A single turn carries every row of the set below to another of its rows. Some are shown first; where does it send the rows asked next?
K_169: [ 34  15   9  -9 -10 -16   2  14   3 -20   9  -5  10   8  -9   6  12 -14
  11 -22  -6   5 -24   4]
K_76: [  7 -13 -15 -12   0   0  -2   1   5  -5 -15  -5   7  -2  -7   4   1  -8
   0  -2  20  32   0  -6]
K_393: [ 17 -11  -1 -18  -3 -11   5  23   7  -3   5  -3  22  -3  -3  13  -2  -9
   7  14   0  24   9  -4]
K_257: [ -3   0   3 -34  -5 -12  10   7  -7 -17   9 -13   7   1   2   7   0   1
   5   5  15  15   4 -11]
K_706: [ 10   0  10  -9 -11 -12  -1  -2  -2  -2  -8   2 -16   2 -10   3  13  -1
 -12 -14  11 -18  11 -13]
K_601: [  9  -5   9 -18   6   0  -5  15  11   6   3  10  -2   0 -11  19  27  -8
 -13 -13  -4   1   0  -4]
K_845: [ 17  11  23 -21 -24  -9   6  16  -2  -6  17   1  12   8  16  11  -6  -3
   3  -2  -6  10   8  14]
K_55: [ 18  -3  12 -19  -5  13 -17   4  20  -6  -2  12  14  15  -2  12   9  -6
  -1  -8   8  23   1  12]
K_380: [  0  11 -17  -3 -14  -6   3   8   2  18 -22   6   3   3   9   8  -1  -5
 -14 -14 -15  12   8   1]
K_807: [ -1  12   2 -10   7  16   0   8   7   2  -3 -13  22  -7   7  23  -2  -6
  -6 -13 -15 -10  -9   6]
K_46: [ 10  -5 -10  -9 -16 -25   9   9 -11  -4  -5 -21  -2 -12  -1  -6  -4  -4
   5   2  14  16   5   0]
K_502: [  1  15  -3   1  -4   7   3  -5  -1  -1 -16 -21  11  -7   6   8 -13  -2
  -6 -16   0 -22   1   2]
K_836: [ 10   2   9 -16   3  11   6   8  -3  -2   4 -18   9  -7  -3   6  -5  -4
  -3 -10  -6 -34  -3   6]
K_290: [ -2  12   7 -31 -22  -7  13  15  -9   4 -13   6  17  -1  12   1   6 -10
  -6  -7 -17  -6   8   1]
K_100: [ 13  -2  -9   6  10  14  -5   6   7  12  -2 -15   1  -3  -5  16 -10  -1
  -6 -15  -6 -16  -2   7]
K_967: [  3  11  12 -19 -19 -10  -8  -8  -7 -11   4 -12 -17   8   7  -6   5   6
   0 -18  20   8  -5  12]
K_176: [ 38  18  -2  10 -12 -16  -4   3   9 -13  -1  -3   2  15  -8   6  -1  -6
   8 -22   1   7 -11  -4]
K_604: [ 21  15 -17 -17  -6   6   4   9   0  -8   4   6   6  28   2   4  -7  -8
   6 -27  -9  21 -18   4]
K_228: [ 23  -3  -3   6 -25  -6  -3   3   1   8 -15  -3  -1  -3   5  -2  -5 -14
  -4 -16   6  25   0  25]
K_783: [ 25  13  -7 -23 -18   5  11  -1  -9 -18  -8   3   9  22   1 -11 -12 -10
   9 -26   0   5 -13   2]

K_257 -> K_393
K_290 -> K_601
K_836 -> K_807
Now these:
K_604 -> K_176
K_55 -> K_228

A single turn carries every row of the set below to another of its rows. Some are shown first; where does it send the rows asked next?
K_448: [ -2  -7   7  -2   5   5 -20  17  17 -16 -17 -13 -13  -4 -20  17   3   0
   0  -5 -18 -14   3  -3   9  16  12   4  -8   0  -4   9 -10   8  38   5
  -5]
K_879: [ -7 -17  17   4  14 -33 -13   5  16   9 -24   0   5   2 -13 -13   4   8
   2   6  12  -2   3   4   7  27   5  -8 -23  -1  14   1  -3   9  34   5
  -9]
K_842: [ 20  -5   6  -2 -17   2 -23   0  15  -2 -26  -2   4   1 -13 -15  -5  21
  -3 -10   0 -13 -10   9   6  20   3   2 -25  -4   7   8 -15  31  24   6
  -3]
K_3: [  0 -11   5   0   9  -1   3  23  -3  -8 -25   0 -15   5   0 -26  -4  18
  -6   6 -16 -24 -14  16  21  19   2  -4   2 -15  11  -5  -7  12  -5 -16
  29]
K_341: [ 13   6  -3  11   8  -6 -25  10  -1  -5 -21  10   5  12  -2 -21 -12   7
  13   4 -13 -12 -13   4  -4 -12  -2  10   2   5   2   5   6   3  10   5
   5]
K_14: [ 10   0   9   8 -17  15 -18  17   2  -1 -19  -7 -10 -15   6 -14   1  21
   6   1  -5 -29   3  17   8   5   5   3  13   6   4 -10  -5  18  16   8
  16]
K_895: [ -2  -6   0  24   8 -38   2  13   4   8 -15   9 -12 -15  -3 -14   2  19
  -3   4  -6 -17  -2  11   7  22   6  -7 -19 -27  -4  -6  -2  17  19   4
  10]
K_48: [  3 -15  11   5   2  15  -3  21  -3   3 -11 -23  -8 -17 -11   4   9  18
  -1   9   8 -23   2   9  24  10  14  -7 -28   2  -4   2 -12   5   7  18
   2]
K_648: [  9 -10   0 -13   4  -1 -12  11  -3 -11 -12 -20  -1 -12   1  -9   7  25
   5 -12  -7  -1  28  21  -5   6  -2 -13 -20   9  -3 -10  -1  19  21 -18
  -4]
K_610: [  6   3  16  -7   5  -7 -11   9  -8 -14 -17  -6  14  -9   9 -16   2  -1
  11  10 -25 -15   4  16   0   3  12   0 -11   8 -13  18   6  -4  -3  -5
 -12]
K_977: [  5 -21   7 -18  13 -11  -2  23 -12 -17  11 -25   7 -14  -2 -15  15   1
   2   4  -5 -25   4   4   5  12   1 -12 -17 -10   0  -8  -8   9   4 -12
   4]
K_581: [  7 -26 -12 -17   2  -7  11  16   2 -15 -21   5  -1  -9  -2  -6  19  11
 -10 -11  -2 -15   2   7  12   0  11   3  -1   0   5 -18 -10  13  15   4
 -19]
K_409: [ -4  -5   8  -8  21 -17   6  30  -6 -10 -24   7   6  16 -15 -26   2   1
  -3  -1  -7  -5  -2   0  13  14   7   5   4 -17  -3  -9  11   4   6  25
  -3]
K_791: [-26 -18   4  11   1 -19 -11   7  15  -5 -24  10  -2  -6  -8 -13  -9   2
  15   8   8 -19  18  14  10  20  13 -12 -35  -5   8 -14  -4   6  22   1
  15]
K_81: [ -9  -2   4 -19   6   5  -1  22  13   0 -24   7  -8  -6  -1   6  -9   4
  13  11 -11 -17  -5  11  -6  21   7 -12 -31  -5 -10   1 -19  37  16  10
  21]
K_91: [ 13  -1   4 -37  -9  18  -4  18   1  -3 -14   7  -6  -1  -7 -18   4   2
  13  -3   0   5   4   5  10  31  10  -5  -4  12  -1  -2   1  11  17   2
   8]
K_31: [ -6 -17   0  26   3  22   4  18   1 -26 -37  -2 -11  21   0 -13   5  15
  10   4  -4 -13   1  14   6  24   3 -12 -19  -2  -7  -5  -8  14  13   3
   8]
K_256: [  8 -12  -4   5   5 -10   4  25  -1 -11 -27 -12  -4   5 -20 -15 -14  19
  10   6 -38 -19   4  24  12  22  -1   4 -16  -7   0   0 -30  14  12   8
   8]
K_606: [  8  -9   8 -28   3  -1  -8  12  -1  -5  -7  -6  -5  -5  17   4  14  13
  -4   0 -19   5 -11  13   9  12   1   0 -10   7 -21   0  -7   6  16  24
  11]
K_848: [ -3  -2  13   7  19   0  -7  27 -10 -11 -13   1   0   1 -12  -4  -7  -1
  10   5 -15 -18  15  -5  -3   0  14   2  -9   8   3  25   9  -9   6  10
   3]
K_13: [-20 -23   9  -2   5  -5   4  16   0 -15 -21  22  -1  -1  -7 -17   8  -4
  20  -3  20  -2  12   7   3  11   0  -4 -23   0   5  -8  14  10   5   0
  18]
K_656: [  3 -12  16 -22   5 -13 -11   2   4 -22 -17   4 -15  18  -2 -15  -3  12
 -12 -11   7  -9  -4  16  -1   2  11   2 -15  -1   6 -18   0  32   3 -11
  -6]
K_704: [-24  -7   7   4   4 -12 -16  19   3 -36  -6  -9  -8  22 -12 -10   2   3
  -1   3 -24 -15   1   8   9  29  -4  -5 -30   9  -2  -6  -7  16  14   3
  10]
K_860: [  7  -2   2  -7  12   4  -9   7   0 -18 -20  -4  -1   5 -13 -24 -11   4
   1  -2  -4   2  -4   5   0   5   5  13   0  -7  -1  -5  23 -11   1  12
 -14]
K_797: [  6  -9  -3   3  12   7  -9  20  -9   1  -7   1  -3   1  -3 -14   3   4
   6   3  -4  -2  -5  13  10  27  19 -11 -11 -16   0 -17 -14  31  25  31
  27]
K_150: [-11 -18  11  13  -5 -34  -2  17   0  18 -22  -9  -3 -21   2 -12   1  19
  11   5  18 -12   0   8   8  14   3  -7 -13   2   2  -1  -1  12  -1   6
   8]
K_188: [ 16 -10   3  -6  29 -48 -10  12   0   5 -10   7   0  -3  -4 -16   4  17
   3   5 -21 -15   0  15   4  16   4  -5 -17  -3 -14  -5  -3  14  15   4
  13]
K_514: [-12  -3   4  -9  16 -13 -23  18  -7  -9 -27  -4   7   2  13 -18  -2   4
  24  13  -9  -8   2  29 -10  17  -1   0 -20   9 -13  12   3  10   0 -14
  12]

K_860 -> K_895
K_842 -> K_14
K_648 -> K_31
Now these:
K_341 -> K_150
K_704 -> K_656
K_606 -> K_81
K_409 -> K_188

